In the data rows, the value 500 means zero.
Here is a table of points, one per row:
[519 589 477 725 566 557 433 703 454 319 397 650 438 667 561 463 504 559 590 414 537 673 457 409 457 176 598 520 422 443 537 344 285 481 282 474 601 409 519 631 669 660 426 276 593 300 360 532]
[410 526 489 252 336 482 599 495 427 481 453 534 515 548 588 611 539 521 425 503 354 648 301 522 372 384 516 727 759 607 491 704 410 590 417 707 317 543 543 254 566 559 743 345 630 673 567 507]
[830 484 578 632 467 554 400 304 440 435 454 468 430 458 617 606 257 466 582 368 424 501 342 399 236 632 445 471 340 484 610 505 551 415 214 621 593 409 662 571 579 495 436 576 473 559 689 502]
[639 399 437 216 446 422 303 531 403 344 572 496 603 649 532 577 201 419 808 570 588 647 644 672 505 429 575 516 516 471 494 550 670 320 485 420 562 431 572 454 518 571 281 466 445 456 373 658]
[434 449 659 480 494 387 368 376 790 541 533 573 450 419 528 427 384 368 499 456 680 387 254 586 540 630 418 416 503 502 571 705 335 479 497 391 443 630 385 384 515 454 426 366 748 639 433 342]
[603 482 407 725 527 457 377 503 260 421 570 502 721 501 546 459 426 442 414 372 431 355 423 531 515 670 507 719 537 514 476 420 562 569 601 592 400 488 406 599 518 779 609 563 650 691 206 490]
[472 456 656 533 481 682 599 506 416 484 573 443 420 482 231 656 399 723 535 373 454 779 381 574 695 436 399 502 366 564 446 594 335 261 468 677 668 671 479 588 309 522 471 612 358 521 263 296]
[463 327 538 454 695 592 420 502 372 608 426 695 338 475 550 538 350 496 334 512 612 516 685 606 505 478 291 384 555 498 362 445 371 617 746 566 543 401 780 584 624 486 580 496 469 558 538 394]
[543 489 475 530 645 499 554 250 446 481 739 443 709 496 580 234 518 776 530 427 571 503 428 630 666 418 363 553 459 568 425 263 470 487 501 350 478 465 508 256 641 377 560 375 434 557 745 553]
[594 741 606 380 420 459 463 515 550 507 772 510 430 347 641 534 606 479 341 476 546 573 669 455 463 545 448 523 489 590 651 675 326 339 693 473 321 339 463 493 635 423 611 438 468 428 448 532]
[405 493 397 359 503 710 553 484 345 444 295 551 640 520 657 390 456 506 317 405 508 324 536 596 550 442 696 413 257 581 718 675 467 434 464 210 451 501 458 581 534 483 653 677 562 641 511 530]
[399 402 576 614 510 526 575 627 565 455 547 357 618 706 742 339 562 554 348 613 635 405 484 444 527 555 546 386 850 569 676 578 458 412 513 629 537 433 707 521 448 593 292 563 337 603 610 497]
[488 569 497 518 358 521 464 463 433 595 403 570 675 464 538 419 461 762 565 712 489 444 723 503 341 504 220 611 530 507 397 588 454 683 312 585 436 729 377 729 584 521 443 590 331 433 451 371]
[608 674 217 646 627 370 536 682 549 614 431 697 570 182 522 635 411 637 434 374 544 554 538 482 446 471 591 390 556 624 532 515 696 346 579 544 546 634 503 514 235 349 590 341 341 543 584 472]
[579 396 412 319 746 489 699 582 508 678 603 578 500 355 418 312 672 566 545 301 380 356 622 696 339 703 629 553 510 264 575 560 382 468 481 699 593 396 404 514 414 305 303 406 526 459 371 635]
[252 489 584 416 345 674 266 470 343 481 647 744 543 536 492 659 663 531 728 418 454 514 298 441 512 539 635 266 503 666 471 431 507 651 496 663 686 425 481 434 433 464 401 628 627 430 589 585]
[368 455 323 593 684 689 376 469 631 597 364 424 531 359 478 346 556 476 499 625 362 660 419 527 544 435 295 313 406 468 612 590 817 458 658 810 487 381 301 485 605 490 442 334 488 459 456 624]
[605 721 209 493 455 368 580 380 343 348 465 576 323 640 395 538 683 587 653 531 624 383 342 421 714 633 364 413 605 393 583 642 525 533 522 517 339 449 524 700 545 418 485 489 501 493 587 431]
[511 331 452 480 400 240 553 664 321 769 564 309 509 648 537 522 672 511 476 595 491 380 456 349 520 506 478 388 233 748 467 702 535 523 463 438 583 548 507 527 708 453 439 349 505 620 415 423]
[696 359 349 626 591 454 338 640 718 412 524 571 475 602 379 696 583 639 340 598 412 582 528 602 543 630 696 635 482 614 590 498 627 474 434 479 688 548 614 382 749 341 450 801 814 339 486 481]
[418 323 250 513 251 682 381 497 521 547 632 439 274 605 527 601 370 514 262 585 353 533 441 454 555 612 449 654 439 442 402 589 340 562 373 425 403 369 430 445 265 436 482 483 397 525 551 769]
[525 411 570 469 665 361 620 425 374 555 347 287 443 471 813 743 529 478 429 449 430 463 482 449 517 547 505 392 471 309 586 431 417 562 580 464 552 794 409 453 502 492 532 431 557 275 535 610]
[731 340 615 476 293 429 442 522 528 366 422 343 426 246 550 436 651 517 511 407 437 647 538 626 768 196 663 448 554 345 331 642 464 552 578 548 451 466 454 622 377 558 375 606 606 488 694 361]
[571 496 564 436 454 737 582 704 413 525 550 313 569 475 459 672 488 334 460 529 554 373 346 660 444 468 423 578 615 583 502 153 455 395 565 446 280 564 425 625 643 326 386 462 546 488 586 480]
[538 468 706 609 525 350 318 650 617 577 448 579 538 583 419 502 308 461 724 349 387 538 651 429 790 584 727 522 353 653 539 387 361 644 426 657 341 487 401 503 555 436 543 520 494 552 636 711]
[505 640 420 660 320 497 633 461 544 575 592 542 558 369 719 575 429 449 410 556 610 588 357 594 387 586 698 367 441 464 324 424 484 714 558 394 445 458 432 479 682 472 359 608 324 440 242 493]
[272 450 435 659 665 379 585 577 420 576 661 618 351 546 660 464 570 305 602 696 336 708 521 692 414 616 449 509 420 612 499 456 455 421 372 358 260 498 453 510 346 700 405 674 608 589 670 413]
[477 366 566 484 462 234 480 318 625 519 526 473 743 613 411 497 434 381 506 371 480 720 443 428 403 454 462 396 683 610 655 442 528 427 383 399 601 310 433 874 518 393 726 655 534 273 472 597]
[616 587 583 587 571 460 541 467 507 584 452 513 552 582 472 662 583 470 491 690 669 450 466 434 492 473 382 792 342 519 504 566 315 585 781 343 715 327 436 499 312 618 460 470 510 579 558 632]
[531 438 533 660 420 500 425 302 426 507 483 615 549 701 567 394 669 423 500 572 384 531 545 353 385 503 624 459 614 357 224 412 414 156 659 362 544 656 494 484 562 381 683 425 458 609 448 473]
[487 293 499 491 574 464 740 561 561 380 522 605 500 314 485 462 388 663 589 744 536 333 501 457 470 353 441 385 633 542 519 392 611 620 413 513 546 295 429 470 306 337 578 280 700 544 377 507]
[437 506 545 618 220 401 457 456 515 387 355 556 405 486 248 443 614 487 438 585 366 388 461 815 235 458 480 500 430 618 666 455 464 572 643 438 559 666 615 550 527 632 422 351 370 497 594 602]
[465 505 477 418 543 594 407 380 558 594 354 530 459 720 471 512 481 586 422 569 706 619 645 528 419 595 685 607 532 472 652 362 549 601 514 538 371 518 230 517 404 410 473 344 378 604 494 246]
[442 345 511 386 682 334 406 398 528 185 300 446 522 326 422 616 596 557 522 400 449 588 456 329 505 656 560 541 554 641 460 402 410 521 411 382 497 358 491 388 660 654 414 622 194 492 430 458]
[535 408 236 395 411 446 403 640 493 506 657 369 383 426 388 331 519 429 407 458 834 535 574 463 439 660 494 345 484 396 483 320 366 574 503 493 562 741 459 478 479 732 666 541 596 559 573 612]
[448 793 431 533 486 557 522 319 517 503 502 163 680 442 337 617 378 462 579 547 391 630 768 505 553 483 609 395 544 415 499 541 320 575 441 537 728 441 614 432 467 532 484 515 727 546 572 356]
[606 447 571 463 588 692 581 539 627 236 759 566 474 594 465 622 573 190 580 361 361 415 640 424 585 330 448 432 620 567 475 634 613 673 419 473 747 570 339 515 522 572 576 449 305 570 628 344]
[521 505 545 499 616 415 700 446 559 427 563 436 286 536 315 562 474 716 524 437 489 411 687 357 225 248 493 296 383 434 511 423 710 495 682 627 275 416 385 429 479 449 452 629 572 670 461 575]
[396 575 435 388 552 451 247 482 552 741 639 288 305 562 662 406 551 610 674 462 443 262 309 523 414 268 566 688 610 478 584 477 549 524 591 384 564 487 576 481 449 623 628 584 416 395 496 291]
[443 424 655 583 551 639 675 339 467 470 632 472 472 498 500 446 546 417 628 660 685 593 439 598 621 569 728 678 429 378 475 557 694 680 572 465 376 642 839 635 533 504 669 337 384 422 472 589]
[570 612 791 411 427 614 479 639 682 584 409 542 623 556 491 701 618 728 545 355 543 574 552 603 501 638 375 399 498 313 367 563 702 382 329 402 544 399 481 466 448 837 603 449 566 500 600 529]
[541 739 635 405 404 429 684 472 366 475 442 533 262 574 668 249 369 465 297 531 530 564 551 503 628 612 445 622 519 543 537 392 669 504 590 582 698 617 349 419 444 502 489 561 581 393 470 486]
[283 591 577 632 564 462 424 388 311 629 403 440 330 337 355 526 483 330 377 552 706 355 608 598 559 454 609 667 690 489 294 557 650 335 237 466 547 410 403 521 629 473 531 427 444 573 540 620]
[534 500 605 575 433 639 541 720 483 417 374 409 390 212 485 340 502 637 789 656 332 479 612 279 463 674 410 427 612 463 707 474 595 442 582 314 575 476 510 449 507 313 616 426 499 511 389 449]
[690 625 498 365 510 533 483 356 599 768 461 581 433 574 441 482 570 369 318 543 276 480 453 483 716 417 420 377 598 492 589 340 517 613 370 363 385 546 720 457 403 588 381 461 464 646 274 552]
[345 650 656 537 743 494 253 616 322 353 604 452 612 588 348 407 395 528 276 529 451 507 369 369 360 547 471 496 529 451 350 628 566 680 506 329 310 659 614 602 366 381 342 445 534 382 512 566]
[657 377 484 406 533 690 573 388 564 544 555 588 599 456 305 385 426 404 538 558 528 414 476 210 448 476 675 516 454 775 379 536 483 376 448 560 407 446 563 440 493 770 358 457 603 098 654 438]
[456 548 445 463 386 507 644 693 679 437 338 401 469 664 405 422 372 409 530 228 372 504 453 630 564 637 517 507 373 444 140 497 533 549 562 548 542 219 547 489 454 462 568 472 486 395 594 276]
[263 422 390 685 344 507 607 352 581 527 446 562 497 523 603 597 446 539 560 246 537 300 712 426 618 477 339 612 623 519 572 584 503 399 600 412 357 622 549 379 519 525 421 550 569 364 361 593]
[285 580 378 294 547 562 694 549 736 556 430 646 544 303 509 421 522 532 571 433 481 602 504 228 490 459 423 727 450 418 438 403 650 463 612 531 604 586 496 729 540 403 347 535 595 788 610 611]
[647 553 522 579 587 596 513 600 435 578 302 409 431 622 486 338 703 351 616 490 736 570 426 611 324 397 355 462 500 617 407 609 429 634 472 506 424 591 578 274 382 323 537 767 457 477 377 628]
[427 516 580 408 396 385 421 481 562 280 516 419 635 429 592 582 723 314 440 407 603 464 687 503 564 467 421 560 178 399 508 302 579 407 338 710 575 449 726 433 300 371 537 475 504 381 393 267]
[474 697 442 389 563 412 505 494 639 415 449 496 555 550 571 572 442 545 502 811 389 210 397 603 585 496 489 380 470 459 391 530 285 315 514 675 503 620 469 538 516 551 709 647 385 504 426 629]
[448 442 516 528 416 414 577 624 374 661 542 680 691 464 320 456 373 382 419 589 520 465 399 390 569 376 456 565 473 106 750 536 533 507 550 508 441 469 457 216 582 499 602 652 336 465 625 382]
These points spread out most along one direction. Take the direction at right angles to it along which they spread out most. Then take the direction at right angles to both along which they spread out most. Go by this last direction. How many in every 100 of the points above lie lower along it than each point below? Round to a whole number. More than half of the points above lie lower than the first one.
[263 422 390 685 344 507 607 352 581 527 446 562 497 523 603 597 446 539 560 246 537 300 712 426 618 477 339 612 623 519 572 584 503 399 600 412 357 622 549 379 519 525 421 550 569 364 361 593] 48
[465 505 477 418 543 594 407 380 558 594 354 530 459 720 471 512 481 586 422 569 706 619 645 528 419 595 685 607 532 472 652 362 549 601 514 538 371 518 230 517 404 410 473 344 378 604 494 246] 44
[456 548 445 463 386 507 644 693 679 437 338 401 469 664 405 422 372 409 530 228 372 504 453 630 564 637 517 507 373 444 140 497 533 549 562 548 542 219 547 489 454 462 568 472 486 395 594 276] 4
[525 411 570 469 665 361 620 425 374 555 347 287 443 471 813 743 529 478 429 449 430 463 482 449 517 547 505 392 471 309 586 431 417 562 580 464 552 794 409 453 502 492 532 431 557 275 535 610] 31
[543 489 475 530 645 499 554 250 446 481 739 443 709 496 580 234 518 776 530 427 571 503 428 630 666 418 363 553 459 568 425 263 470 487 501 350 478 465 508 256 641 377 560 375 434 557 745 553] 54
[399 402 576 614 510 526 575 627 565 455 547 357 618 706 742 339 562 554 348 613 635 405 484 444 527 555 546 386 850 569 676 578 458 412 513 629 537 433 707 521 448 593 292 563 337 603 610 497] 59
[647 553 522 579 587 596 513 600 435 578 302 409 431 622 486 338 703 351 616 490 736 570 426 611 324 397 355 462 500 617 407 609 429 634 472 506 424 591 578 274 382 323 537 767 457 477 377 628] 43
[534 500 605 575 433 639 541 720 483 417 374 409 390 212 485 340 502 637 789 656 332 479 612 279 463 674 410 427 612 463 707 474 595 442 582 314 575 476 510 449 507 313 616 426 499 511 389 449] 74
[442 345 511 386 682 334 406 398 528 185 300 446 522 326 422 616 596 557 522 400 449 588 456 329 505 656 560 541 554 641 460 402 410 521 411 382 497 358 491 388 660 654 414 622 194 492 430 458] 87
[396 575 435 388 552 451 247 482 552 741 639 288 305 562 662 406 551 610 674 462 443 262 309 523 414 268 566 688 610 478 584 477 549 524 591 384 564 487 576 481 449 623 628 584 416 395 496 291] 17
[418 323 250 513 251 682 381 497 521 547 632 439 274 605 527 601 370 514 262 585 353 533 441 454 555 612 449 654 439 442 402 589 340 562 373 425 403 369 430 445 265 436 482 483 397 525 551 769] 37
[603 482 407 725 527 457 377 503 260 421 570 502 721 501 546 459 426 442 414 372 431 355 423 531 515 670 507 719 537 514 476 420 562 569 601 592 400 488 406 599 518 779 609 563 650 691 206 490] 76
[531 438 533 660 420 500 425 302 426 507 483 615 549 701 567 394 669 423 500 572 384 531 545 353 385 503 624 459 614 357 224 412 414 156 659 362 544 656 494 484 562 381 683 425 458 609 448 473] 46
[505 640 420 660 320 497 633 461 544 575 592 542 558 369 719 575 429 449 410 556 610 588 357 594 387 586 698 367 441 464 324 424 484 714 558 394 445 458 432 479 682 472 359 608 324 440 242 493] 65
